(in the rows, 128 means zero)
Where one turn sends some rows of the set: a few examples, then the rows asked
J_759: [103 136 119 131 115 121 124 151 158 117 130 126  97 151 116 156 138 171
  91  96 152 170]
J_293: [117 132 136 136 137 101 113 125 172 123 138 155 145 119 105 158 151 124
 145 177 129 170]
J_93: [120 160 101 124 152 163 133 151 123 156 177 136 173 142 142 102 138 146
 122 138 143 113]
J_371: [102 172 107 137 156 138 121 159 139 140 169 158 159 143 131 108 165 131
 116 125 114 119]
J_497: [134 120 104 121 146 128 123 161  92 108  92 110 147 132 147 157 135 104
  97 183 141 148]
J_742: [ 88 152 107 111 127 154 122  93 116 112 130 107 129 117 147 123 131 134
  99  89 167 132]
J_447: [117 107 161 118 138 119 106 102 153 115 159 142 120 110 113 160 133 149
 162 154 143 157]
J_935: [119 150 122 118 131 150 143 101 100 135 122  75 160 138 136  99 120 112
 111 110 170 138]
J_694: [139 121 156 105 160 106 136 141 173  83 155 142 125 123 129 132 122 137
 169 147 151 140]
J_138: [105 100 139 117 150 134 100 121  81  98 120 120 105 107 132 169 149 116
 111 145 130 152]
J_220: [154 130 149 109 156 112 148 149 166 102 148 128 146 129 127 124 113 128
 171 172 156 143]
J_890: [152 174 142 132  90 131 120 127 108 109 114 152 106 153 137 108 129 106
 113 141  91 127]
J_174: [137 124 164 143 128 111 140 144 126 136 138  87 113 171  94 120 131 144
 117 104 141 179]
J_946: [112 112 136  96 104 129  87 163  95 135 113 118 118 110 127 102 129 119
 135  87 120 116]
J_670: [164 160 149 127  90 146 123 123  91 112 122 136 109 152 142 100 110 112
 124 142 101 119]
J_931: [ 94 179  86 126 131 132 132 127 141 108 105 114 150 140 147 121 149 110
  80 108 160 134]
J_237: [126 158 131 129 167 129 134 159 122 140 180 125 161 160 131  97 148 133
 129 114 118 103]
J_484: [123 152 124 149 118 103 139 166 156 127 115 114 126 171  99 134 152 136
  90 122 137 183]
J_911: [103 149 116 116 158 150 121 146 132 125 186 150 139 142 147 113 147 157
 124 100 132 100]
J_677: [125  95 145 104 160 117 108 147  86  80 113 104 105 132 143 161 138 121
 106 128 131 126]
J_74: [104 162 136 122 148 110 131 123 127  99 117  95 133 161 131 108 148 101
  99  74 139 123]
J_309: [136 139 126 119 145 114 143 146 176 106 142 148 150 117 130 134 127 126
 160 190 154 159]
J_786: [ 98 166 139 139 137 129 126  96 108 133 122  98 148 130 107 100 157  90
 109 108 130 159]
J_645: [123 134 144 126 145 114 128 129 170 105 149 158 130 105 115 131 144 122
 168 176 137 168]
J_69: [118 128 133 143 110 148 135 121 117 153 143 104 121 138  99 132 128 156
 113 134 158 198]
J_846: [160 117 157 115 148  98 140 150 161 119 139 110 158 152 123 137 112 135
 157 166 154 133]
J_758: [152 170 119 125  82 152 120 127 112 106 115 151 105 143 160 117 110 125
 109 145 119 114]
J_383: [131 133 108 108  99 122 105 187 104 148  91 114 154 126 133  98 130 102
 125 122 125 119]
J_20: [153 161 137 126  83 161 117 110  93 115 124 145 102 136 147 109 111 125
 118 144 115 127]
J_18: [131 129 110 124 110 142 144 152 139 138 130  99 123 152 129 139 112 173
 102 125 184 166]
J_688: [110 130 102 114  91 136  90 165 100 155  98 132 145 102 125 106 138 104
 125 132 124 140]
J_213: [106 152 131 133 154 155 118 125 108 153 191 142 154 128 124 101 157 140
 135 119 115 125]
J_743: [125 121 157 112 151 120 127 122 161  95 160 153 122 106 120 137 132 140
 170 157 146 156]
J_364: [111 118 118 132 146 126 107 138  89 107 101 124 129 116 124 159 162  95
 102 174 118 167]
J_948: [ 95 125 118 108  94 129  80 158 102 139 104 139 124 100 123 114 148 110
 127 105 111 132]
J_130: [147 104 136 111 159 118 123 161  84 101 103  85 137 146 144 148 123 110
 108 157 143 131]
J_156: [131 109 163 106 151  96 120 137 169  93 152 126 122 139 128 157 119 156
 153 133 154 123]
J_628: [139 134 114 123 134 111 135 141 172 132 130 134 164 129 128 151 121 134
 143 194 165 155]
J_449: [146 171 135 127  91 139 116 132 114  95 116 155  98 153 157 116 121 119
 108 127 107 110]
J_434: [125 118 120  92 103 127  98 183 104 134 103 111 134 123 141 104 118 119
 133  97 135 100]

J_931 goes to J_74
J_293 goes to J_846
J_220 goes to J_743
Now find these:
J_20 goes to J_758
J_677 goes to J_364
J_688 goes to J_434
J_759 goes to J_484
J_93 goes to J_911

Where one turn sends some rows of the set: a few examples, then the rows asked
J_914: [165 100 197 100 120  69 126 133 128 121 119 105 103 149 127 181  65 145
 138 154 117 159 158 163 110 110 142 215 154 125 120  53 107 149 119 150
 162 142 126 115  57 143 126 133 145 156 171 118 106  91 157 140  88 123
  73  60 134 180 111]
J_417: [139  98 181 101 117 122 158 111 106 127  96 138 103 148  82 141  60 150
 140 149 160 120 162 186 137  89 174 165 165 160 126  61 109 122  88 113
 147 118 144 117 111 144 109 118 158 119 201 121  74  83 154 102 117 154
 130 110 125 103 117]
J_829: [126 102 188 103 118 112 145 111  99 141  97 129 112 140  81 132  71 154
 132 145 157 114 170 187 129  81 184 174 164 152 132  64 103 120  93 136
 142 117 162 120 121 140  88 121 167 133 187 127  71  92 148 115 121 146
 133 114 121 105 127]
J_56: [166  64 184  70 129  89 117 156 100 152 116  94  76 172 103 125 150 132
 142 108 178 109 154 149 136 115 182 123 156 117 123 101 126 123 127 102
 120 145 138 113  92 146  96 117 146 156 188 125 136  95 161 102 109 148
 104  73 145 141 164]
J_835: [126 145 151  75 137  62 112 131 101 136 132 127  77 145 113 192 104 137
 111 141 149 114 178 130 143 154 194 144 122 150  68 121 114 157 115  98
 158 123 126 121  95  92 158 127  79 152 135 113 113 111 163 110 135 126
  83 106 187 183 126]
J_109: [106  98 176  99 138  90  89  94 112 153 173  97 113 130 135 138 128 112
  86 160 183 176 169 184 105 155 154 152 178 172 122 158 121 100 137  95
 128 152 135 113  60 151 148 105 123 203 178 123  92  97 141  81 101 157
  70 130 149 158 127]
J_75: [139 119 192  98 140 113 138 114 123 121 136  71 134 135 144 185  68 125
 113 157 136 116 161 185 133 103 119 211 130 163  72 124 146 109 137  94
 106 169  94 129  97 113 142 104 136 175 198 112 111 127 112 158 112  99
 100 117 154 171 135]
J_398: [152  74 186  71 128  91 102 152 100 137 120 106  74 166 118 121 142 143
 146 127 182 102 155 156 135 113 175 123 139 121 106  91 132 121 129  97
 120 137 149 103  97 148  94 112 151 148 193 108 134  93 160 103 116 133
 114  65 159 132 156]
J_176: [114 134 144  65 152  57 107 118 107 147 128 114  62 136 121 187 110 134
 119 147 148 108 172 130 145 152 182 158 139 161  72 104 126 155 105 103
 148 129 118 126  92  91 165 140  76 160 141 118 110 121 153 111 132 137
  98  98 184 182 128]
J_630: [120 143 155  67 149  61 103 125 108 151 138 133  85 131 119 189  91 130
 113 151 136 103 177 132 143 154 197 149 126 164  77 103 122 143 110 105
 147 135 117 126  94  90 161 141  79 159 163 116 111 113 157 108 138 142
  90  97 208 186 111]
J_14: [114 100 166  95 143  91  77 110  91 152 171 101 123 128 135 118 126 108
  84 161 169 164 167 194  88 156 142 159 169 166 133 144 129  95 140  84
 133 162 152 114  57 142 161 119 128 200 190 126 113 101 147  76 101 165
  76 129 148 147 121]
J_287: [132 138 194  97 160 111  94 119 110  96 131 103  97 151 143 187  89 131
 131 166 105 121 146 156 121 145 133 194 150 156 103 127  87 131 147  47
 128 176 111 133 105 138 168 107 135 184 167 114 123  79 126 122  83 113
  88 122 135 157 119]
J_438: [127 100 169 102 136  90  90  90  96 161 169  95 111 131 140 130 137 114
  91 163 174 163 185 188  94 165 161 154 185 173 129 155 118  92 147  85
 132 158 140 119  66 133 159 116 120 199 184 122  98 111 146  82 106 164
  85 127 151 149 128]
J_674: [152 149 172 114 176 106 128 139  97 126  98 111 120 157 120 193  87 105
  83 160 136 127 160 163 129 149 158 180 125 155  76  66 117 138  96 154
 132 136 155 115 116 121 136  96 124 173 181 115  75 131 201 122 115 113
  92 107 189 193  76]
J_724: [137  74 181  92 148  97 112 100 146 135 142 118 137 178 171 141  88 142
 134 144 155 154 127 161 136 118 177 192 122 118 128  95 141  85 129  87
 131 201 106 106  87 121 103 111 144 198 144 130  98  68 164 122 106 156
  99  99 166 131 139]
J_793: [130 101 185 106 113 126 135 122 102 134  91 129 110 136  89 135  69 162
 136 144 162 116 167 179 127  83 172 160 158 137 120  53  94 120 103 126
 129 115 155 104 125 142 101 113 164 118 206 129  85  86 156 114 127 153
 122 129 129 109 129]
J_792: [147 127 185  86 122 144 109 123 127 132 150 149 140 179 146 175  70 126
 173 158 174 143 162 183 141  98 168 189 160 110 135  93 114 101 135 103
 172 211 137 114  84 135 135 128 157 183 183 146 100 112 155 131 117 153
 112 142 158 147 144]
J_502: [135 109 187  96 123 124 143 124 100 135 101 134 101 142  81 135  61 169
 145 138 153 116 166 186 117  72 165 149 157 152 130  59  99 109  97 121
 139 119 152 109 116 153  90 116 165 141 190 118  82  95 148 105 114 160
 128 115 125 112 121]
J_624: [109 140 168  56 137 138 143  84  97 107 151  90 158 169 100 115  95 105
 124 188 171 151 136 215 134 102 123 187 163 174  82 136 108 100 107 132
 116 152 147 129  79 156 133 113 144 177 158 163  77 125 160 102  94 141
 104 106 177 161 112]
J_580: [150 153 178 107 170 105 125 137  94 133  83 106 134 174 111 206 100 101
  90 147 128 130 166 178 126 145 155 183 130 164  86  67 114 132  95 147
 132 128 156 121 130 102 143  91 129 163 185 113  65 132 193 129 113 110
  92  95 166 181  71]
J_335: [119 139 158  60 130 140 150  85 103 115 159  82 167 164 106 119  98 101
 135 186 192 150 135 213 131 118 129 185 159 184  86 126 119  96 101 120
 120 147 133 123  79 159 129 104 161 175 157 156  98 110 149  94 105 138
  98 107 173 160  97]
J_459: [174  59 198  77 135  90 133 156  94 147 120 106  75 177 111 132 142 127
 135 122 191 115 150 159 145 124 176 128 153 128 113  96 132 137 123  92
 125 138 134  95  83 144  95 114 145 142 195  92 124  95 161 105 109 146
 111  70 148 133 164]
J_222: [149 144 168 102 162  99 134 137  89 122  99 113 122 170 114 200  75 112
  91 149 129 124 165 176 117 140 164 178 118 166  83  64 133 129  97 147
 132 128 150 116 128 106 134  82 117 165 177 108  75 132 206 124 129 105
  98 107 168 190  69]
J_448: [157 147 163 112 174 111 134 133 102 132  86 108 125 173 110 210  83  97
  78 146 137 122 167 178 105 151 146 180 138 162  87  69 128 127  97 146
 133 130 147 124 120 119 149  85 128 162 166 108  76 110 190 114 109 115
 108  99 180 177  68]
J_159: [162  72 189  74 130 100 124 158 106 152 123 107  76 160 106 126 145 141
 132 120 191 105 162 156 150 110 171 120 150 115 114 103 123 112 132  81
 131 128 149 108  92 148  83 116 148 157 191 106 121  92 164 110 108 145
 103  68 139 141 161]
J_856: [104 140 167  56 145 129 150  95 104 107 163  74 155 152 105 107  91 108
 114 196 182 153 145 221 136  96 123 186 152 173  92 127  97 100 123 127
 122 144 147 123  78 154 129 119 153 180 167 154  92 109 151  93 112 141
 101 116 181 171 114]
J_898: [135  94 168  96 132  96  91 105  93 165 173 104 125 129 144 130 133 117
  98 166 188 166 175 185  94 171 155 153 182 178 131 146 125 111 131  85
 138 155 143 104  66 143 152 114 122 184 165 122 112 103 131  85  96 163
  82 142 145 137 119]
J_716: [ 99 150 174  54 137 126 141  88 100 106 171  78 153 157 106 130  91  96
 121 192 178 161 149 208 136  97 126 178 161 183  99 130 118  85 104 128
 121 146 143 133  87 169 135 100 147 176 178 153  95 122 166  88 101 145
  97 121 170 175 104]
J_124: [121 134 152  60 153  67 121 122 110 163 135 121  76 152 122 198  98 126
 101 150 158 100 178 136 136 152 172 149 141 163  74 118 124 161 111 101
 154 133 119 127  91  96 167 130  76 145 137 112 116  98 148 120 123 137
  99 103 198 182 130]
J_92: [136 106 179  85 144  86 127 142 145 151 158  90 117 154 137 169  69 110
 151 148 147  97 178 149 129 126 162 199 133 126 115  93 115 141 133  86
 166 133 115 143  68 133 139 164 144 137 179 121 102  78 199 157 132 141
  77  60 108 165 120]

J_630 goes to J_856
J_159 goes to J_222
Now find these:
J_417 goes to J_124
J_75 goes to J_724
J_580 goes to J_438

